50 stands for zero in the data rows.
Some points, each followed by its number:
31|69|13|31|50|31|31|50|31|50|50|50|31|69|69|50|69|69|87|50|87|50|31|31|50|50|50|31 0
43|50|62|62|38|55|50|43|50|43|50|50|69|69|38|50|62|31|38|50|43|55|38|31|38|62|69|69 1
69|31|69|50|50|50|31|50|69|50|31|50|50|31|50|69|31|69|50|50|31|69|50|69|69|31|50|50 2
31|50|31|13|13|50|69|13|31|50|31|69|31|31|69|50|50|31|69|50|87|50|31|50|69|50|50|50 3
31|31|50|50|50|31|50|31|50|31|50|50|69|69|50|50|50|31|50|50|31|31|50|31|69|50|69|69 4
57|31|62|50|38|50|55|50|57|62|38|43|50|31|45|50|38|87|50|50|31|69|50|69|69|31|43|69 5
50|50|50|50|69|50|50|69|69|69|31|69|31|31|50|50|31|31|31|50|50|50|69|31|31|50|31|31 6
45|31|62|74|38|62|74|50|62|74|50|43|62|50|38|50|50|52|38|38|43|57|38|45|33|67|62|57 7
50|50|50|69|50|31|50|31|31|13|69|50|69|69|50|50|50|31|50|50|31|31|50|50|50|50|69|69 8
31|69|13|31|13|31|50|50|50|50|50|69|50|50|69|31|69|69|69|50|87|31|31|50|69|50|50|31 9
62|31|57|50|55|45|38|38|50|50|50|38|57|57|43|50|50|67|43|50|50|62|50|74|43|45|57|62 10
69|69|50|69|50|69|50|69|69|69|50|69|31|31|50|50|50|31|31|50|50|69|69|31|31|50|31|31 11
38|69|25|25|50|43|43|57|13|50|57|50|20|50|69|31|63|69|87|69|94|38|38|57|50|43|50|38 12
25|67|26|38|62|31|45|55|38|43|55|38|45|38|74|33|55|55|74|50|67|25|38|55|69|33|57|45 13
50|50|50|50|69|69|69|69|69|69|31|69|31|31|31|50|31|31|31|50|50|50|69|31|31|69|31|31 14
50|13|69|31|31|50|50|50|50|69|31|50|50|31|50|69|31|69|50|50|31|69|50|69|69|50|50|50 15
45|69|50|45|45|50|50|57|33|69|50|57|38|43|62|50|50|55|79|50|74|38|45|43|55|50|31|31 16
13|69|50|31|31|50|50|50|31|50|69|50|31|69|69|50|50|50|87|69|87|31|31|50|69|50|31|31 17
31|31|87|50|13|87|87|31|50|69|31|50|87|31|13|69|50|50|13|50|31|50|31|50|31|99|69|50 18
57|43|50|62|62|38|43|38|38|33|50|31|62|62|50|50|62|45|50|50|31|45|62|69|57|31|62|69 19
50|38|55|57|38|43|62|43|43|48|45|50|57|45|38|50|38|67|50|43|31|55|50|62|62|38|57|69 20
69|31|50|50|69|31|31|50|50|50|50|31|69|50|50|50|50|87|50|50|50|69|50|69|50|13|50|69 21
50|50|69|69|31|69|50|50|50|31|50|31|69|69|31|50|50|31|31|50|50|69|50|50|31|50|69|50 22
31|31|69|87|31|69|87|50|69|87|50|50|69|50|31|50|50|31|31|31|50|50|31|31|13|87|69|50 23
13|69|31|13|50|50|50|31|31|50|50|69|31|50|50|31|50|69|99|31|87|13|31|50|69|50|50|50 24
69|31|50|50|50|31|31|50|69|50|50|31|50|50|50|50|50|87|50|50|31|69|50|69|50|31|50|69 25
50|50|50|69|50|31|50|31|50|13|69|50|87|69|50|50|50|31|50|50|31|31|50|50|50|50|69|69 26
31|31|69|69|31|69|69|50|50|69|31|31|69|69|13|69|50|31|31|50|50|50|50|50|31|87|69|50 27
50|50|69|69|31|69|50|50|50|31|50|50|69|69|31|50|69|31|31|50|50|69|31|50|31|69|69|50 28
50|13|69|50|13|69|69|50|50|50|50|31|69|50|31|50|50|31|31|50|50|50|31|50|50|87|69|50 29
50|31|69|50|31|69|69|69|50|50|31|50|87|69|31|50|50|31|31|50|50|50|31|31|31|69|50|50 30
69|31|50|50|50|31|50|50|50|50|50|50|50|31|50|50|50|69|50|50|31|69|50|69|69|31|50|69 31
57|57|50|57|57|50|62|69|62|62|50|69|31|31|38|50|38|38|31|50|50|57|69|38|43|62|31|31 32
50|50|69|50|50|69|69|69|69|69|31|69|31|31|31|50|31|31|31|50|50|50|69|31|31|69|31|31 33
57|38|62|50|45|69|50|57|57|57|50|57|55|55|38|50|50|38|31|50|50|50|57|43|31|62|55|43 34
69|31|50|50|69|31|31|31|50|50|50|31|50|50|50|50|50|87|50|50|50|69|50|87|50|31|50|69 35
69|57|50|57|69|62|50|69|69|69|38|69|38|31|50|50|38|38|31|50|50|57|69|31|43|50|31|31 36
45|69|31|26|57|50|31|69|26|38|62|62|38|43|62|38|62|62|67|50|62|45|45|55|55|43|43|31 37
55|31|63|57|43|57|45|38|62|62|50|38|50|50|37|50|43|62|43|50|38|55|43|55|55|52|63|62 38
31|31|87|69|31|69|69|50|50|69|50|50|69|69|13|87|50|13|31|50|31|50|31|50|31|69|87|50 39
48|43|62|62|38|55|57|43|50|43|50|38|69|69|38|50|50|31|38|50|43|55|50|43|45|50|69|57 40
25|69|31|20|43|38|50|43|38|50|62|45|31|38|69|31|74|69|75|62|80|37|37|62|57|57|62|31 41
69|38|57|57|43|45|45|38|57|62|50|38|57|38|37|50|50|67|43|50|38|62|43|55|55|45|50|62 42
69|31|69|50|31|50|50|50|69|69|50|31|50|31|50|50|50|87|50|50|31|69|50|69|69|50|50|69 43
69|50|69|50|31|69|69|50|50|31|50|31|69|87|31|50|69|31|31|50|50|69|31|50|31|50|69|50 44
43|69|20|20|43|38|45|62|20|50|55|57|25|50|69|38|74|69|87|62|92|50|43|62|50|38|57|43 45
40|45|43|50|63|45|55|45|50|38|50|43|62|62|57|43|45|31|50|50|38|38|57|38|55|37|62|62 46
69|50|50|50|69|69|50|69|69|69|50|69|31|31|50|50|31|50|31|50|50|50|69|31|31|50|31|31 47
33|38|57|45|43|45|62|38|50|38|38|43|69|57|43|62|38|31|43|50|38|45|50|38|55|62|69|62 48
55|55|38|50|62|55|45|55|62|43|50|50|57|45|50|57|50|43|38|50|43|55|62|38|45|50|45|45 49
50|31|69|50|31|50|50|50|69|50|50|31|50|31|50|50|50|87|50|50|50|69|50|69|69|50|50|69 50
69|50|50|50|69|69|50|69|69|69|31|69|31|31|50|50|31|31|31|50|50|50|69|31|50|50|31|31 51
69|69|31|50|69|50|31|69|50|50|50|50|50|31|50|50|69|50|31|50|50|69|69|31|31|31|31|31 52
50|50|69|57|62|57|69|62|62|55|38|62|45|45|31|62|45|31|31|50|50|50|62|50|43|69|45|38 53
50|37|57|50|55|50|50|62|69|69|38|55|38|31|50|57|31|52|38|50|43|57|62|45|45|50|38|45 54
31|69|31|31|31|31|50|50|31|50|50|69|13|50|87|31|50|69|99|50|87|31|31|50|69|50|50|13 55
43|50|50|50|62|43|57|55|69|55|38|62|45|38|50|57|38|31|38|50|43|43|62|31|45|50|45|45 56
57|43|50|50|55|38|43|38|45|33|62|31|62|67|50|50|50|52|50|50|31|45|62|69|57|31|62|74 57
45|43|50|50|50|38|62|31|57|45|50|43|62|62|50|62|50|45|50|50|31|45|50|57|69|43|62|62 58
69|31|50|50|50|50|31|31|69|69|50|31|50|50|50|50|50|69|50|50|31|69|50|69|69|31|50|69 59
50|50|87|50|31|69|69|50|69|50|50|31|69|69|31|69|50|50|31|50|50|50|50|31|31|69|50|50 60
38|87|31|25|38|31|31|38|31|62|50|62|31|50|69|43|57|62|69|45|87|38|31|50|57|50|50|31 61
50|31|69|69|31|69|69|50|69|50|50|50|69|69|31|50|50|50|31|50|31|50|50|50|31|69|50|50 62
57|31|69|50|50|50|50|38|69|62|38|43|50|38|50|50|38|87|57|50|31|69|50|69|69|43|50|62 63
31|87|31|31|50|31|50|50|13|50|69|50|31|50|87|31|69|50|99|31|87|31|31|50|69|31|50|50 64
43|57|62|48|43|55|62|43|43|38|37|57|48|62|38|50|55|38|52|50|57|50|43|50|38|69|62|50 65
62|63|55|43|80|38|37|50|43|50|69|33|43|50|57|43|57|74|57|50|57|62|37|62|50|20|31|55 66
67|75|38|43|79|43|43|62|43|50|57|33|43|43|50|31|75|45|57|62|75|55|62|50|38|38|31|43 67
69|69|50|50|69|69|31|69|69|69|50|69|31|50|50|50|50|31|31|50|50|50|69|31|31|50|31|31 68
69|69|69|69|50|69|69|50|69|31|50|31|69|87|31|50|69|31|31|50|50|69|50|50|31|50|69|50 69
Which two points above are nearest to each new point? Their numbers follow each, nearest first.
57|57|62|62|45|62|50|57|57|45|50|45|62|55|38|50|50|38|31|50|50|62|57|43|31|50|55|43 34 22
75|45|43|50|45|57|31|57|50|62|50|38|50|43|38|43|50|67|43|50|38|69|57|55|55|43|43|55 42 59
43|50|50|50|50|43|57|55|62|55|38|62|45|45|50|50|38|43|38|50|43|43|62|38|45|50|45|45 56 54
50|50|69|69|50|69|50|50|50|31|50|31|69|87|31|50|50|31|31|50|50|69|50|50|31|50|69|69 22 40
31|50|50|69|50|31|50|31|50|31|50|50|69|69|50|50|50|31|50|50|31|31|50|50|69|50|69|69 4 26
69|55|38|50|74|62|31|55|57|57|50|43|50|38|62|38|62|52|45|57|43|69|62|45|38|31|31|45 52 49
57|50|50|50|57|55|50|55|62|62|38|55|38|38|50|50|38|52|38|50|50|57|62|45|57|48|38|45 54 49
87|69|31|50|99|50|50|69|50|50|50|13|50|50|50|31|69|31|50|69|69|69|69|50|31|31|31|50 67 52
31|69|69|31|31|50|31|50|13|69|50|69|13|31|50|31|50|50|87|50|69|31|31|50|50|69|50|50 16 61
87|69|31|50|87|69|31|69|50|50|50|50|50|31|69|50|50|50|50|50|50|69|69|31|31|31|31|31 52 68
48|69|31|43|74|62|38|62|43|50|57|57|43|38|69|31|69|38|52|57|63|62|55|45|38|38|38|31 67 52
38|74|45|45|31|57|57|50|38|38|50|50|33|57|55|50|57|62|55|38|74|38|38|50|43|57|69|50 65 16
69|69|31|50|69|50|31|69|50|50|50|31|50|50|50|31|50|50|31|69|50|69|69|31|31|31|31|31 52 67
62|62|38|62|69|55|38|55|43|37|57|43|57|63|50|50|57|43|38|50|43|43|69|45|38|43|45|45 49 46
37|43|62|62|50|55|57|43|50|31|43|38|69|74|31|50|43|38|38|50|43|48|50|50|45|50|69|69 40 48
48|63|55|43|67|38|50|50|43|50|62|26|37|50|57|50|50|74|63|50|63|62|43|55|57|26|38|55 66 21
55|52|37|43|69|31|43|45|55|62|57|31|43|43|63|37|57|80|63|50|63|55|43|69|57|13|38|55 66 21
38|31|50|50|43|38|50|38|50|45|50|50|62|55|50|50|50|52|50|50|31|45|50|52|69|43|62|69 58 20
38|62|38|38|45|57|69|57|45|57|31|69|20|43|55|50|43|55|67|50|62|50|45|50|50|57|55|31 16 65
31|31|50|69|50|31|50|31|50|31|50|50|87|69|50|50|50|31|50|50|31|31|50|50|69|50|69|69 4 26
62|62|50|69|57|62|50|69|69|69|50|69|31|31|50|50|50|31|31|50|50|69|69|31|31|50|31|31 11 36
31|45|43|43|50|38|62|38|37|38|50|50|48|62|57|43|50|45|63|57|52|31|43|38|50|50|62|55 46 4
57|45|55|50|52|57|43|57|62|62|38|50|50|31|57|43|45|55|43|50|38|69|57|55|55|43|43|55 54 42
57|31|62|50|45|50|55|43|50|62|38|43|57|38|38|50|38|87|50|50|38|69|50|69|62|25|50|69 5 63
69|69|31|50|87|50|31|69|50|50|69|31|50|31|69|31|50|31|31|69|50|69|69|31|31|31|31|31 52 67
31|87|31|31|31|50|31|50|31|69|50|50|31|31|69|50|50|69|87|31|87|31|31|69|50|50|50|31 61 16
31|69|31|13|50|31|50|50|31|50|69|31|31|31|69|31|87|69|69|69|87|50|50|69|50|50|69|31 41 45
69|57|55|57|80|45|43|57|50|50|62|26|50|50|50|50|50|74|43|50|50|62|57|55|43|26|31|55 66 21
48|57|55|43|43|69|50|50|43|38|50|52|55|74|45|50|43|38|52|43|57|62|37|50|38|43|50|43 65 40
63|57|55|62|45|62|55|57|50|50|50|50|62|62|38|43|69|50|31|50|50|57|57|43|31|55|55|43 34 40
69|69|50|69|50|69|69|50|50|31|50|31|69|87|31|50|50|31|31|50|50|69|50|50|31|50|69|69 69 22
43|55|26|26|62|31|57|43|38|43|62|38|45|57|62|38|74|55|62|62|67|31|38|55|62|38|57|45 13 41
80|62|38|50|92|50|50|69|50|57|50|33|43|43|50|38|62|31|43|62|62|69|69|50|38|38|31|43 67 52
33|62|38|38|45|57|50|45|57|50|50|62|31|43|62|38|50|55|67|50|62|26|33|43|55|62|43|31 16 41
50|50|50|69|69|31|50|31|31|13|50|31|69|69|50|50|69|31|50|50|31|31|69|69|50|31|69|69 19 8
43|43|50|50|62|55|69|55|62|55|38|62|45|45|38|50|31|31|38|43|43|43|62|31|45|62|45|45 56 53
57|43|50|62|62|62|43|55|62|62|38|55|50|38|50|50|38|52|38|50|43|57|62|45|45|43|38|45 54 49
45|74|45|45|31|57|50|50|45|38|50|43|33|57|55|50|50|55|55|38|74|45|38|50|43|57|62|50 65 16
62|43|45|62|55|50|50|62|62|69|50|55|50|31|50|57|50|63|38|50|43|69|62|45|45|50|38|38 54 49
13|31|50|50|50|31|69|31|50|31|50|50|69|69|50|50|31|31|50|50|31|31|50|31|69|50|69|69 4 48
50|37|57|62|55|50|50|62|69|69|43|55|38|31|50|57|43|52|38|50|43|69|62|45|45|50|38|45 54 32
62|48|52|50|60|50|52|62|50|57|50|50|57|50|48|45|48|37|57|57|43|55|62|38|38|52|45|38 49 34
57|43|50|50|62|50|43|62|62|69|38|55|38|38|50|50|38|52|38|50|43|57|62|45|45|50|38|45 54 36
50|50|50|69|50|31|50|31|31|13|69|50|69|69|50|50|50|31|50|50|31|31|50|50|50|50|69|69 8 26
62|38|50|50|50|38|45|45|69|57|50|45|43|43|43|50|43|67|43|50|38|62|57|55|50|45|43|55 42 38
62|43|75|69|31|69|57|50|62|38|50|38|69|62|31|57|50|31|31|50|50|62|31|43|31|82|63|50 28 22
25|31|74|62|38|55|69|43|50|55|50|50|75|69|26|74|43|20|38|50|31|43|38|43|45|62|80|57 39 48
